Families of rows that turns and mirrors carry onto each other, the same ones carrying the whole set onto itself: the rest of each named row's family, in list order
3 families of 6 rows
P: [-16,-10,-6,9,-17,4,32,-2,-25,11,13,-19,-6,14,3,4,-27]
C: [-9,10,-24,-1,-6,35,-32,34,-7,29,-18,-9,-5,5,10,-9,5]
F: [30,-10,4,7,-21,9,-10,4,-21,-11,-27,6,-9,12,-4,-13,-16]
W: [-27,-5,-28,11,-10,27,14,-11,-17,5,-6,-10,-9,8,3,8,-30]
L: [11,-3,-14,23,-4,-37,7,7,-44,0,0,14,4,-2,4,7,23]
G: [21,5,-7,-5,6,9,-27,7,10,18,2,16,-6,13,5,4,55]
R: [1,-4,-17,12,-9,-28,16,-2,-34,1,30,-7,14,-4,3,21,20]
Q: [-16,-8,-20,20,2,-2,27,5,-19,0,-3,-10,1,16,11,12,-38]
J: [-22,18,-26,-11,10,15,-40,25,6,20,-6,-5,2,-1,4,11,-10]
M: [-27,24,-2,13,17,-3,17,5,12,20,28,8,-4,4,18,21,3]
V: [-13,17,10,-5,14,-12,-1,-4,22,22,38,10,0,-4,14,2,3]
S: [-23,32,8,2,-4,-7,14,6,5,17,31,2,3,-9,4,22,-3]
U: [40,-15,-10,-2,-14,3,-28,22,-15,3,-17,-4,9,10,7,-23,2]
N: [22,1,-9,-5,-3,29,-29,-2,9,16,13,9,4,3,12,-11,45]
D: [36,-20,-18,-2,-9,7,-20,6,-17,-5,-26,0,2,25,-5,-7,7]
E: [-6,7,-16,-11,6,27,-30,26,13,25,-20,-5,-11,24,1,-1,-7]
T: [14,-3,-10,25,2,-25,25,-7,-22,-9,19,14,14,4,11,20,19]
K: [16,-12,-12,0,11,5,-18,-6,-12,20,20,10,-13,10,12,-10,55]

Which other rows belong to the same family as W? F, L, J, V, K
Which other rows belong to the same family as M? G, Q, D, E, T
Which other rows belong to the same family as N? P, C, R, S, U

